(in the rows, 128 means zero)
A: several groups of rows, each row roughly a mix of its group's hidden directions; one row fits no group:
A (92 x 15):
[[ 85 150 151  88 139 111  86 152 132 158 157 117 107 120 152]
 [182  94  98 120 117 139 134 133 166 116  87 123 130 133  89]
 [141  61  87 126 136 151 130 110 133  86 118 102 131 145 132]
 [ 86  94 124 168 129 100 166 103 125 124 141 147 165 144 102]
 [128 123  81 137 111 110 143  90 121 114  97 115 182  95 135]
 [105  73 110 105 126 105 101 108 102 109 175 144 145 133 114]
 [181 146 121  99 132 175 142 156 139 146 151 139 169 128 135]
 [133 131 107  73 106  94  81 130 129 129 124 134 156  85 122]
 [145 126 117 178 130 142 175 117 162 117  79 106 123 142 110]
 [112 125 132 124 118  91  89 124 147 108  88 107  68 115 112]
 [149 176 139  98 132 149 102 156 137 138 108 103  93 108 168]
 [189 143 109 150 131 165 159 128 165 111 118 113 123 137  99]
 [ 72 117 145 111 117  86  88 118  85 140 134 143 126 115 146]
 [181 116 107 101 101 119  88 115 109 121  95 134  91 111 113]
 [125 141 142 179 130 129 173 129 167 146  84 117 116 149 101]
 [112 152 181 109 124 116  96 161 113 155 113 149  82 129 141]
 [135 125 144 117 109 117 125 130  89 142 158 187 180 122 109]
 [145 151 139 132 141 178 164 145 119 149 160 140 178 140 152]
 [170 115  93 133 133 160 135 122 149  93  88  87 103 127 142]
 [106 104 128 124 121  82  94 119 140 113 104 118  65 126 104]
 [ 82 177 149 139 128 121 119 134 136 132  92  95 142 103 167]
 [172 135 144  90 139 161 123 172 141 154 163 150 111 146 123]
 [ 85 165 139 136 155 132 142 135 125 147 139  98  99 126 187]
 [184 153 131 145 113 154 162 127  93 124 113 166 156 116 140]
 [ 77  89 133 137 111  81 104 108 132 122 111 132 151 129  89]
 [164 150 125 156 126 153 150 131 152 117  65 102  97 127 135]
 [117 132 165 166 153 159 162 143 130 142 137 128  85 173 137]
 [ 86 132 186 138 145 139 127 156 114 153 158 146 109 164 138]
 [105 107 158 131 144 115 117 144 135 137 150 136  55 163 112]
 [177 102 115 125  95 117 109 114 121 111  88 153 133 120  80]
 [168 132 115 169 126 153 169 120 153 113  74 111 119 136 117]
 [107  94 104  97 131 106 113 128 167 157 158 118 163 136  88]
 [126 192 159 141 135 140 151 156 154 167 102 118 117 124 146]
 [162 114 124 119 147 167 156 144 129 143 190 150 137 160 119]
 [170 153 131 161 123 155 159 132 152 128  69 113 107 132 121]
 [ 98 123 103 145 114 106 142  91 102 123 112 125 192 102 144]
 [148 109  79 146 124 121 130  91 151  76 120  96 127 117 100]
 [ 92 117 135  91 128 103  91 129  96 132 184 150 149 117 138]
 [134 169 148  89 132 139  89 160 137 151 121 108  86 116 157]
 [ 93 104 126 105 108  80  72 106 101 132 116 129 109 114 120]
 [174 104  74 119 126 138 134 110 157  94 136 109 149 119  97]
 [ 81 141 134 146 118  95 106 114 142 107  74  92 114 107 134]
 [152 134 122 161 123 138 168 131 152 122  53 115 114 128 133]
 [150  96  94 168 130 143 169 103 145  93  93 109 134 138 116]
 [ 73 147 182 153 135 114 114 135 108 131 129 130  84 142 143]
 [118  69 105 109 124 111 105 106 102 105 172 146 148 135 107]
 [ 82 128 125 172 119 100 132  92 120 102  82 102 130 115 135]
 [ 82 136 167 120 121 107 117 139  84 166 135 163 147 126 154]
 [134  80 107 167 119 120 159  95 121  98 120 144 154 143  90]
 [107  89 131 142 101  89 112 108 131 116  92 144 155 127  77]
 [185 102  99 108 106 126 104 120 137 118  84 126 105 121  96]
 [171 123  81 106 117 136 151 117 117 144 132 143 188 106 135]
 [110  76 107 106 121 101 109 125 164 137 130 123 160 137  78]
 [167 144 124 144 147 175 173 144 162 119 158 125 153 146 115]
 [ 65 134 142 164 119  94 124  98 103 116  96 117 136 116 145]
 [197 100 103 105 117 149 136 141 151 127 116 146 148 132  92]
 [102  93 135 149 103  91 110 105 128 107 101 142 154 129  75]
 [ 87 114 136  95 117  88  78 118  89 144 150 143 126 116 136]
 [114 153 137 141 161 162 165 146 152 132 185 116 150 147 144]
 [164 139 149  91 141 162 125 175 139 161 162 150 116 147 130]
 [121 129 148 152 148 170 174 139 116 153 162 141 163 161 147]
 [ 97 113 138  89 125 102  86 130  95 136 182 154 139 121 131]
 [139 145 115 145 157 164 157 138 174 117 124  78  98 142 147]
 [138  76  88 157 130 132 161  96 135  92 126 122 153 142 106]
 [ 82  74 124 117 115  85 100 118 139 126 106 128 148 130  97]
 [102  67 101 123 135 110 125 105 128 115 173 131 153 146 100]
 [123 193 165 116 133 134 126 163 138 173 122 127 112 119 154]
 [ 90 167 177 155 126 104 146 144 134 173 112 147 120 134 121]
 [108 160 132 160 160 154 172 138 163 130 133  88 118 141 156]
 [ 93 156 142 171 116 114 131 105 112 109  71 106 128 109 151]
 [179 179 139 144 130 164 152 133  99 122 129 142 106 119 160]
 [152  65 107 102 125 136 121 143 164 109 115 131 150 143  90]
 [ 96 175 175 145 130 113 138 152 142 176 106 134 106 133 132]
 [118 191 165 143 133 132 148 156 153 170 103 121 117 125 139]
 [157 173 152 155 119 144 147 140 134 137  66 125  98 122 138]
 [103 148 152 125 116 105 100 117  66 130 122 148 101 108 167]
 [170 109  74 102 108 101 118 110 140 121  91 124 125  97 111]
 [111 122 130  97 128 116  86 119 107 131 203 141 142 128 109]
 [165 154 117 141 151 175 162 138 164 120 168 109 134 144 118]
 [162 133 145 148  95 122 127 112  85 109 112 180 153 117  98]
 [111 134 118  88 118 116 109 132 117 145 152 140 202 100 140]
 [ 65 149 149 161 121 104 129 107  98 127 104 120 149 113 159]
 [137  65  96 125 118 119 114  97 101  85 145 141 143 132 107]
 [158 174 129 160 147 171 147 123 139 100 155  99  96 136 135]
 [134 147 173 129 149 164 141 167 127 159 153 144  95 162 143]
 [116 100 142 115 102  96 102 126  81 125  77 163 123 111 143]
 [ 68 154 173 153 126 114 126 127  92 144 116 137 136 126 161]
 [ 70 155 166 147 119 107 120 126 100 142  94 129 137 114 162]
 [ 86 151 142 147 113  90 118 112 106 133  73 119 110 103 155]
 [120 104  99 132 114  88 112 104 149 106  74 103  99 111 108]
 [ 84 125 147  90 128  98  84 136 105 144 176 146 133 121 133]
 [138 183 151 156 131 145 161 148 156 153  84 113 114 126 140]]
which group is each row in? (one row of each group first):
[112  86 127 134 134  98 110 119 144 108 136 123  63 149  91] : W
[181 132 114 151 131 163 171 138 169 114  99 118 134 138 107] : G
[163 117 113 176 125 147 186 112 139 120  99 136 148 144 105] : Q

[106 187 169 117 134 124 127 161 136 179 137 135 124 121 147] : Q
[ 66 152 173 152 125 114 126 128  95 145 113 135 138 126 161] : W
[124 122  99 106 107  84  93 113 146 113  81 106 118  90 117] : W
[ 65  96 134 133 132  87 127 115 117 135 168 147 154 138 110] : Q
[169 141 146  88 130 146 104 174 160 146 115 130  86 132 119] : W
[102  94 127 120 109  91  94 108 126 125 146 145 162 129  72] : G
[141  94  83 140 132 140 152  98 133 102 162 122 179 134 106] : W
[105  99 143 147  98  88 117 109 111 117  93 159 159 123  88] : G
[ 68 104 128 143 141 108 126 118 168 124 150 100 153 146  94] : G
